[[-32  -4  -7  -2]
 [-52  -4  29  14]
 [-29   0  77  25]
 [-47  11  10 -16]
 [-62   5  35   7]]
->
[[-4 29]
 [ 0 77]]

[[-55 -70   7]
 [-49 -51  -6]
 [ 57 -34  51]]
->
[[-51  -6]
 [-34  51]]

[[ 36   9  38 -74]
 [ 18  37  24 -46]
 [ 36  42  -4 -86]]
->
[[37 24]
 [42 -4]]

[[ -4 -35  18 -23]
 [ 19  24   3  -2]
 [ 47  32  21 -33]
 [ -7  73 -33  42]
 [ 84 -16  55 -74]]
->
[[24  3]
 [32 21]]

[[ 41  42 -51 -83]
 [  4 -83  50 -56]
 [ -7 -15 -19 -54]]
->
[[-83  50]
 [-15 -19]]

[[-68   9 -49]
 [-68   2  54]
 [ 33  19  -6]
 [-43 -40   4]]
->
[[ 2 54]
 [19 -6]]

[[ -1 -27 -18 -77 -13]
 [ 63  -9  65 -41 -10]
 [ 47   0  44   9  -7]]
->
[[-9 65]
 [ 0 44]]

[[-19  10 -10]
 [ 53 -72 -21]
 [-43 -12   3]]
->
[[-72 -21]
 [-12   3]]

[[-60 -73  61  24]
 [-32 -59  62  22]
 [ 82  39 -21 -58]]
->
[[-59  62]
 [ 39 -21]]
---
[[  6  10   3 -45  -4  32 -14  32 -18 -30]
 [-14  19   7 -30  23  31  -7  11  13 -11]
 [  6   3   4 -14  24  69 -15  13  -3   9]
 [ 13  71  21  -6  26  35 -33 -18  31 -28]
 [ -9  -4   2 -15  43  55  -4   8 -18 -19]
 [  1  28   7 -11  28  20 -27  29  14  -8]
 [-16  25  21 -33   0  29  -8  31 -12   5]
 [-35  31  17 -14  31  31  -7  -2  22 -12]]
->
[[-35 -16   1  -9  13   6 -14   6]
 [ 31  25  28  -4  71   3  19  10]
 [ 17  21   7   2  21   4   7   3]
 [-14 -33 -11 -15  -6 -14 -30 -45]
 [ 31   0  28  43  26  24  23  -4]
 [ 31  29  20  55  35  69  31  32]
 [ -7  -8 -27  -4 -33 -15  -7 -14]
 [ -2  31  29   8 -18  13  11  32]
 [ 22 -12  14 -18  31  -3  13 -18]
 [-12   5  -8 -19 -28   9 -11 -30]]

[[-24  -3  45   0  -5 -22  35]
 [  1  11  39  -2 -50 -11  31]
 [-21 -12 -41  34  81  24  31]
 [ 31  37  26 -57  25  19  15]
 [-31 -29   5   4   8 -55  38]
 [-37 -18  52  -7 -12  40 -24]
 [ 23  47   7 -72  -9  -2  15]
 [ 22 -31 -87  18  26  -8  -3]
 [ 61  -2 -46  54 -29   5  26]
 [  6  35 -33 -22  38  -3 -28]
 [-14   8   1   2  17   9 -33]]
->
[[-14   6  61  22  23 -37 -31  31 -21   1 -24]
 [  8  35  -2 -31  47 -18 -29  37 -12  11  -3]
 [  1 -33 -46 -87   7  52   5  26 -41  39  45]
 [  2 -22  54  18 -72  -7   4 -57  34  -2   0]
 [ 17  38 -29  26  -9 -12   8  25  81 -50  -5]
 [  9  -3   5  -8  -2  40 -55  19  24 -11 -22]
 [-33 -28  26  -3  15 -24  38  15  31  31  35]]

[[-10 -34   6 -41  39  69  26 -16  37  26  56  33]
 [  0 -25   8 -37  23  55  20 -13  29  15  39  23]
 [ -2 -27   6 -38  26  57  22 -13  31  18  43  25]
 [ -7 -31   5 -40  33  64  25 -15  35  23  51  30]]
->
[[ -7  -2   0 -10]
 [-31 -27 -25 -34]
 [  5   6   8   6]
 [-40 -38 -37 -41]
 [ 33  26  23  39]
 [ 64  57  55  69]
 [ 25  22  20  26]
 [-15 -13 -13 -16]
 [ 35  31  29  37]
 [ 23  18  15  26]
 [ 51  43  39  56]
 [ 30  25  23  33]]

[[-12 -31]
 [ 19 -46]
 [-13  28]
 [-16  22]
 [  4  72]
 [  8 -11]
 [ -8 -59]
 [ 21 -10]
 [ -5 -13]
 [  9   8]
 [-19   6]]
->
[[-19   9  -5  21  -8   8   4 -16 -13  19 -12]
 [  6   8 -13 -10 -59 -11  72  22  28 -46 -31]]

[[ -1  -5   4  -5  16  -2 -14  20]
 [ 60  40  18 -24  10 -23  27 -13]
 [-86 -60 -25  37 -16  31 -41  15]]
->
[[-86  60  -1]
 [-60  40  -5]
 [-25  18   4]
 [ 37 -24  -5]
 [-16  10  16]
 [ 31 -23  -2]
 [-41  27 -14]
 [ 15 -13  20]]

[[ -4 -16   2  -9   2  -1  37  44   5   5  -2  11   2   7 -11]
 [  0  13   4 -14   7  -3  22 -26   9  13  -3  41  -2  -7 -13]
 [ -3   7  -5   2   1   4 -12  22   1  29  -2 -73  -1  12 -28]]
->
[[ -3   0  -4]
 [  7  13 -16]
 [ -5   4   2]
 [  2 -14  -9]
 [  1   7   2]
 [  4  -3  -1]
 [-12  22  37]
 [ 22 -26  44]
 [  1   9   5]
 [ 29  13   5]
 [ -2  -3  -2]
 [-73  41  11]
 [ -1  -2   2]
 [ 12  -7   7]
 [-28 -13 -11]]
---
[[-29  17   8   8]
 [  9   9 -56 -77]
 [-10 -11  -4  19]]
->
[[  9   9 -56]
 [-10 -11  -4]]

[[ 63  -6  43]
 [-24  66 -41]
 [-13   5  25]
 [-82  32 -47]]
->
[[-24  66 -41]
 [-13   5  25]]

[[ -5 -63  71]
 [-40 -26 -62]
 [ 72 -46   0]
 [ 28 -35  80]]
->
[[-40 -26 -62]
 [ 72 -46   0]]

[[-35 -21  36]
 [-15 -28   7]
 [  9 -74 -38]]
->
[[-15 -28   7]
 [  9 -74 -38]]

[[-15 -12   0  72  63]
 [-28 -21  69 -33 -37]
 [-64  23  -4  64   8]]
->
[[-28 -21  69]
 [-64  23  -4]]

[[ 22  50 -24  61]
 [-22 -38  43   2]
 [-35 -63  13 -68]
 [ -3  60  12  40]
 [ 37 -43   3 -63]]
->
[[-22 -38  43]
 [-35 -63  13]]

[[-16  26  16  34]
 [ 16  79  39  35]
 [  6 -17  -6  -8]]
->
[[ 16  79  39]
 [  6 -17  -6]]
